Some points:
[-42  45 -26 -14 -48  26  62 -12   8  19 -45 -31 -25 -35   9 -28  18  -6
 -16 -20   0  23   7 -15  10  50  25  22  11  27 -16 -26]
[ 31 -31  35 -21   9  14 -21  40  12 -27  -5  -5 -16 -33 -40  19  20  13
 -80   5 -18  -8   7  44  41  45  35 -24   7  19 -12  37]
[ 20 -21 -21 -43 -20  15  -4 -29  20   7  54  15  14 -14  71  -1  37  24
  11 -25  52   7 -63 -19 -32  33  50  42   0 -36 -29  32]
[ 22  59   4  23  32   4  -3  42 -40 127 -19  24 -43   6  19  19  -4  47
   4  -5 -47  -3 -77  47   4  -6  -4  74  40  12  15 -21]
[ 45 -19  28  10 -40  26   5   9  15  -9  11  15  24 -22  21  21  14 -16
   0  25  -2 -43  -1  31  19  34 -24 -35   0 -42  35   9]
[-64  -2  61  -3 -14  51  20  27   5 -17  10  16   0  23  -8  31  -2   4
  -9  15  17  20  16  31  -9 -13  10 -32  18 -51 -48   0]
[ -1 -26 -25  -6  34 -11 -29 -42 -29 -26  13   2 -18  12   8  28  21  11
 -26 -23  -9 -13 -46 -23 111  39  -4 -13   9   5 -44  32]
[-42 -19  29  37 -33 -25  27  25 -53 -26 -39  46 -25  19  38   4  -8 -56
  -8 -34  25  -1  13  40  -2  17  25 -10   2   5 -24  27]
[-17   7   7 -41  35 -32   6  27  46  20  59  55  69   1 -28  25  95   9
   0  25 -42 -18  25  -8  -7 -48   7  -9  21  13   3 -85]
[ 21 -14 -41 -41 -29  -3  42  38   7 -15  22 -11 -15  -1  -8  14 -29  30
 -62  34  29 -69  35 -40 -34  52   1  17  -7  53 -36  16]
[-47 -13   5 -26 -38  -3  37  11  22  19   8  17  53  12 -48  72  79  26
  30  41  41   9  29   6 -14  28  -5 -55 -37  23  -9 -38]
[ 25  -4 -14  10  15  41 -14 -18 -36 -22 -32   9 -31 -22  25 -54   6  25
   0  11  15  13  33  30 -49  -3  11 -12 -15 -13  16 -33]
[-22  71  38 -55 -13  14  71 -43   1 -40  59 -34  36  24  60 -55 -20 -12
  51   3 -17  49  20 -15  42   6  33  23  26  77  30   7]
[ -14   64  -26   17   14   15  -23  -53  -17   43  -17   44  -18  -25
 -124   -6   13  -17  -21    8   41   -3  -13    8  -21  -17   -2  -22
  -61   50   41   55]
[ 20 -45 -37  30 -14 -18  30   8  27  14 -23  70  48  53   6  23 -36  15
 -24 -11  29  48   0 -51 -21  20  12  14 -23  22  -7  10]
[-54 -13   6  80  40 -53  58   3 -38  31  58 -20 -39 -45 -60 -33 -54   0
  12 -45  46  -4  66   4  12   2  60   6 -14 -25  74 -28]
[  2   3   7 -28 -15  29 -44  80 -29   2 -15  25   6   0 -40 -11 -33 -10
 127  74  -9 -52 -55 -26 -28  45  87  18 -13  19 -33  14]
[  4 -29   8  42 -38  16  -2  12  -1  -9  22  -6 -10  38 -44  18  22 -17
 -44 -27 -19  43 -83  33  16 -53  33 -30   6  25  22  23]
[ -7   2 -10   2  34  20 -30 -58  33 -28 -10  21 -15  18   9 -63  13 -16
 -49  32 -18 -24  -9 -18 -25  -9  39  24  28   2  49 -12]
[ 33 -29   1 -11  30  24  17   5  21   3  21  39 -29  -1 -17 -13  12 -16
  22  51 -16  34   9  44  27  -6 -62  -9 -34  -2   4  24]
[ -5 -25 -17  73  -1  22 -13  -3 -24 -34 -54 -26  30 -46  23 -87  89 -11
 -13  19  14 -47  12 -60  66 -29 -28 -39  35  12 -67  -2]
[  -3   15   53  -24  -33   76   16   -7  -64   99   34  -24  -14   54
   76  -33   21  -53   15  -24  -32    6   -7  -59   -8   18  -17 -109
    5   86   33  -15]
[ 74  16  25  -4   1   2 -56 -43   3 -19  -9  -1 -50 -34  11 -13  31  -4
   5   1   9 -34 -19 -30 -10   9  -9  26 -27  17  39 -10]
[ -9  19   7  -2 -33 -37  10 -26  44 -33 -37   6 -57  36  -3  16 -19  25
  -7  21  62  15 -34 -77   2 -81 -27  15  23  37   2 -37]
[  9   4 -83  12   0 -25 -36  23   4 -11 -20  -9 -17 -28  -2   8 -36 -41
  84  29 -35  -4  24 -15  41  11 109 -41  60 -12  -4  16]
[ 63  45 -25 -56  -9 -15  30 -26 -56  93 -27 -47  25  52 -52 -15 -14 -53
 -52  12  36  35   8  -2  30  91 -81  -1  68 -71 -27 -54]
[ 15   0  -3 -24  42 -15 -10  54   1   5   5  93  -5  15  15  23 105 -22
  -3 -31  10  -9  59 -14  31 -45  15  -6  -3 -20  58 -73]
[-20 -38  -2  19 -45 -41 -10 -33 -58  11 -36 -28  25 -49  31  18 -29 -25
  39  23  25 -56 -23  11  34 -57 -60  39  18  17 -13 -19]
[ 62 -35  -6  31  -7  -7  38 -22 -42  -4  -1 -28 -29 -30  27  45  -1 -65
   6 -12 -38  41  38   8   2 -51   6   6 -20  12 -26   9]
[-20  25  -4 -14  -7 -35 -13  -8   0 -25 -36  27 -17  18  43 -16  -2  10
  19 -25 -12  26  -9 -23  -9 -22 -42  38 -32 -24  10 -29]
[ -11   30   63  -39   54   49    4  -18    2  -20 -111    8  -40   -4
  -24  -22    4   35  -38  -29  -45    3   22  -22   30   31   43  -10
   26   10   -3    3]
[ 57 -25  14 -73 -15 -33  44 -29 -33 -15 -13  26   7 -19  18   2 -27  48
  -6   0 -30  -4   3  17  24 -19   9   5 -16 -10 -19  10]
[ 20 -30 -31 -25 -19 -14 -27   8 -35   3  21 -48  24  -2   9 -20  12  28
  -9  -7  28  30  -6  37 -64 -40   1 -10  58  46  35 -15]
[ 15  23 -35  18 -24 -33   2 -46  17  -7   2 -48  22  22  33   3  19   8
   9  -6 -53  -7 -16   3 -16   2   2   5 -86  -5 -32 -26]
[ 62 -41 -55   9  43  10  24  40  12   4 -43 -41  47  20  15  11 -15  20
  12 -33  -5  -1  41  11 -55   0 -13 -13  34  20  42   5]
[-23  26 -39  38   7 -20 -23 -32  -4 -19  -2 -45   5  -7  21  48  14  -3
 -27  -3 -40   5 -34   3  -3  63  20  -2 -81   3  54 -12]
[  5  49  21   8 124  14   5  67 -71 -50  23 -72 127  24  10 -28   0  12
 -10  19  98   6 -47 -17  96 -27 -16  25 -48   2  12  38]
[-57  54  11 -76  23 -77 -42  31  41  42  19  -6  -3 -72  -3  -7   3 -34
 -24 -36 -33  -7  28 -16 -17  16 -57  15 -11  40 -14  95]
[ 23   2  55   3  62 -33  13 -65  65  11  32  -7  -3  -1 -20  -2 -70   1
  70 -36  11 -24  28  14  31  -6  -2 -46 -30 -40  10 -77]
[ 26  75  19  88 -61 -46 -26  23  27  50 -16  -6  34  -3  28 -13  -5  59
 -29  31 -40  -7   9  52  15  19  15  38  -4  15 -39 -42]
[ 46 -57  16 -24 -13  53  45 -11   9   0 -39 -22  -9  58 -50   3  -9 -26
  14 -47 -31  -2   4 -23  -1 -30   1  41 -54 -25 -18  15]
[ 16  33  11  13  -2  32  13 -22  30   7   0 -25  39 -32  34  87 -67 -52
 -49  56 -14   2  13 -53 -40 -40   8 -18 -16 -11  40  51]
[  8  -6  17 -23 -50  -6   1  26  55 -21 -55 -22   4 -13  12 -39  -6  30
 -10   0  -4  34 -14  51  15 -24  -9  13  -2 -11   8   1]
[-20  -8 -57  -4 -39  53 -62 -13 -39 -33  31  32   4  15  -9  38 -65  50
  21  32 -40 -13  73   7  48  -7 -43 -19  51   1  46   3]
[ 19 -33 -20 -36   4  28  49   6  45  -6  27 -48 -37  -9  -2 -30  -7  44
 -34  62 -34 -16 -46  56  -3 -22   0 -31  17  13  -7  21]
[ 19  16 -14  -6 -32  39 -14  -5 -36 -32  24   6 -33   9 -32 -24   3  35
 -26 -22  -3 -34 -15   2 -12 -25  -6 -14   3 -16 -16 -36]
[-34  -2   4  -2  28  17 -10 -29 -39 -23  16   8  10 -15   2   5  -2  -2
  -9  26 -19  28 -10  14 -46  44   8  34  -4 -12 -29  -3]
[-17 -13   6  51  10 -32 -27 -26   8  -6  27  51  14 -27   8  10 -10  52
  13  -1 -13  53 -18 -34 -11  42 -46 -70   1  34  -7  -5]
[ -8  46 -21 -13  -4  -3  -9  -4 -29   4   5  23   6  -3  20  15 -10  48
   5 -33   2 -32   0   8 -19 -13  -2 -33 -41 -34 -22  12]
[ 39 -15  -6  12 -26  18 -25   7 -22 -12  23  30  32  -5  27 -69 -11   3
   3 -31  78  24  -7  43 -47  56  -4 -16 -17 -32  10  -8]
[ -7   0  -8  21  16  13  28  42 -11  -4  -9 -10   7 -14  31  39  12  -9
  -7 -42 -63 -25 -63 -38 -45 -19  -9  10  27 -22  14   5]
[-25 -55  12  61   9   0  81  11 -39  55  17 -49 -26 -17 -22 -24  60  74
  34  31 -22  16  36 -48 -20 -29  -4  33 -37 -59 -31  64]
[ -6 -11 -76   6  51   5  22   6   5 -15   8   5 -21  33   2 -70   6 -22
  17  -8   0 -25  -3  42 -30  11 -26  21  15  23  24  16]
[-52 -22  32  16 -15  -8  14  31  65  -2 -34   8   9  45  16 -40   0 -23
  27  -4 -12 -11 -38  37  -6  19 -41 -26   4  -5  22   8]
[ -3  21 -10  -2  42  22  -3 -12  41 -19 -14 -16  66  40 -13   3 -26  43
  27  -5  21  -1  29  16 -40 -12   6  -5  17   0 -19  13]
[ 15  -6  -6  18  19 -14 -29 -35  26 -16   8  14  -6  51  35  -4  -9 -11
 -33  25  -1 -42  46 -31 -11  12  17  12 -14  14 -50  -3]
[ -81 -109  -34  -35   41   51  -42  -12   24  114  -50    3   44  -71
   18  -22  -68  -15  -48    5   40  -14  -26   11   43  -47   32    5
  -67   30  -34  -79]
[ 21  -7   2   2  12   1  40 -12  13 -22  -4  34  -4 -87 -14  12  35 -40
 -18  61   7  18   5  36  14  29  11 -10  -6  22  33 -10]
[ 35  48  29  42 -15  24  25 -11   5  -1  -3  14 -31  -7  -3 -28 -21 -16
 -13 -19   1   4  28  -9  27  14  11  -9   8  32 -52 -23]
[-29  20  15  26   5  36 -49   0  -8 -24  14 -45  21 -10  35   9 -17   8
 -22   1  -8   3  13  13 -52  12   1  -6  33 -51  33 -43]
[ -7  18 -30  25   2 -38   4 -19 -43 -15  -9 -19   9  65 -21   9   4  19
  10  12 -51 -59  -7  39 -23 -15 -14 -12 -32  56 -34   2]
[-43  18  -5 -14 -25  27 -38 -15  -4 -21 -23 -54   2  40 -49  36  10 -11
  12 -10  -7 -14 -14   9 -11   5 -23  52 -10  -1  13   0]
[ -45   -4 -118  -38  -25   37  -21  -13   20    0   54   -8  -54   31
    5    4   -3   14   28  -18  -25   37    8  -17   65   -3  -17   21
   -9  -51  -10   11]
[ -4 -42  21 -32  34 -31 -69 -17 -48   6 -14 -32 -22  32  12  38  12  22
  12  -2  41  69  55  17 -41  11  -3  15   4  50 -30   8]
[  9   9  12 -31  32  20  34   7  38   6  56 -30 -32 -35  -7  69  47 -50
  28  10  48 -77   3   4  -2   0  27  18  15 -16 -16 -70]
[ -1  10  -3 -15 -54  13 -49 -17  -4 -15 -38   8  18 -14  -6  25  30   9
   7 -56  52  12  13 -22  -9   2  29  21   7   1  23  14]
[-23  32  -6  13  -1   2  -4  10 -54 -37  52  37 -20  15 -10 -19 -19  -9
 -61  -9 -10 -11 -17  12 -35 -30  18  15   6 -17 -35 -19]
[-30 -49  60  28 -50 -42  -7 -27 -24  32  22 -34   4  -3 -36 -60  33  43
  -2  43   8 -50  31 -56   5   7  -1  63   9 -47  99  39]
[ 42  19   6 -20 -37 -28 -79 119   9  -6  37 -28 -46   4 -22 -41 -43 -48
 -11  77  -4  75  15 -69   8 -33  20  -9 -57 -18  10 -27]
[ 31 -40  17  16  92 -30 -45 -25   7   0   0 -14 -40  25  42  17  25  -4
  10  -8  21  15   1   0 -40  36   6   5  19  20   4  28]
[  5 -32  43  24 -28   0 -17 -10  25   4  17   0  26  47 -19  12 -20 -64
  -6 -55 -15 -49 -12   8  33  22  23  20 -20 -17  16  -1]
[  3  -9 -17  11 -14 -24  28  38  49 -15 -23 -15 -32   0  21   7  22   2
  25  -3  36 -20  11  49  33  21 -36 -46 -16  20  29   0]
[ 38 -31  48 -24 -39 -15 -11   5 -15 -14   6  12  -4   6 -43  15 -26  -5
  25 -25   7 -18   0  22  20  11 -49   1  -9  25  -5   2]
[-16   5   7 -27  -7   2  25 -16 -19 -10 -32  38  19 -11  36  53  38 -15
   1  42  -4  39   0  35  22 -18  11  13 -19 -53  64  -7]
There is one direction along which these points spread out most. Take the direction at right angles to it along which they spread out most. Go by this last direction. How far along it is each point below, from 0 to 99? The average is 50, and the first point in the table lies past the average. One standard deviation of the points above along it is 16.
[-53 -21  37 -12  13  -7  -9  40  15 -15 -18 -34 -77  30  24  15   2 -28
 -13  12  26  -5  16  54   1  -6  -6   7  30   4 -17  17] -> 55
[-52   4   8  -9  -8 -31  27  22  -2 -12  23  27   4  40  22   8  17 -63
  -3  48  -6  -3   7  65  -1  -8 -19  40 -22 -17 -17   2] -> 55
[ 15  32 -15   9 -21  17 -21  36  12 -29  15 -73 -23 -49 -30  10  38  31
  19 -84  -6  26   4  -6  -9   1 -17   0 -26   0 -40 -38] -> 52
[  10   16  -32  -47    3 -110  -10    9  -13   22  -64  -17    3   33
  -45  -26   15  -42   19   42  -18   35  -50  -41  -14    1   64 -102
   39  -91  -18   15] -> 58
[-18 -51  65  -7  -1 -14  -8  -7   9   5   8   0  29 -19 -39 -21 -17  31
  20 -69 -41  14  13 -18  27   7  15  -1   9 -14   2   9] -> 40
[  4   2  42   5 -21 -16  20 -31   2 -31   4  17  -6 -51  -8 -12  -7   0
  27  -2 -12  43 -73  36   7 -19 -28 -23  20  -8 -22   4] -> 56
[-16  -8  37  12  35  15  20  40  -5 -10 -15  41 -61  11  38  43 -57  58
 -10  39   4 -13 -45 -85  -5  30 -61 -19  -9 -25  -3 -12] -> 54
[ 50  39   9  66  -3  45   3  -3  57  57   3  28 -11  42  24  37  13  49
  22  22  36  50  26  22  76   8  45  56  53  24  -7  60] -> 55
[ -5   2  16  -4  34  36 -15 -10 -21 -26  -5  37  44 -37 -18 -34  -8 -31
   2   9 -72  38  35   5 -44 -10 -23  52  27 -23 -43   1] -> 51
[  0 -39   5 -58 -10 -81  43  -8 -32   8  56   5  23  -4  -2   1 -46  47
 -37 -27 -20 -36   3  12  23 -13  52  -2  25  11  27  12] -> 45
[ -4  70  -8 -12  -3   5 -42 -30  42  85  30  21  11 -25  19 -14  -6 -17
   3 -31  35 -62  37  12 -24 -76 -23 -57 -20 -67 -29 111] -> 46
[  3  13 -42  14  -3 -12  44  66  15 -34 -16  36  13 -44   9   2 -50 -18
  -4 -38   1 -16  14 -35  -8  25 -55  26  29   3   0  -2] -> 53
[  4 -15 -24  31 -17  22 -14  24  55  -5   3  27  43  -9 -26 -11   2 -37
 -14 -39 -21   5  -6 -48 -10  27 -16  19   8  25  32  27] -> 56
[  2 -27   2  55  17   5 -16 -51  42  -6  57   2  13   5 -58  10  -2 -33
  -6   5  24  42 -57 -31 -34   0 -26  17  88  12 -33 -19] -> 49
[-27  67 -28  -7  19  12  41 -15 -15 -27 -41  16  -8 -20 -16  25 -29   8
  18 -18  60 -11  -9   5 -32 -52   7 -25   9   2  15  28] -> 45
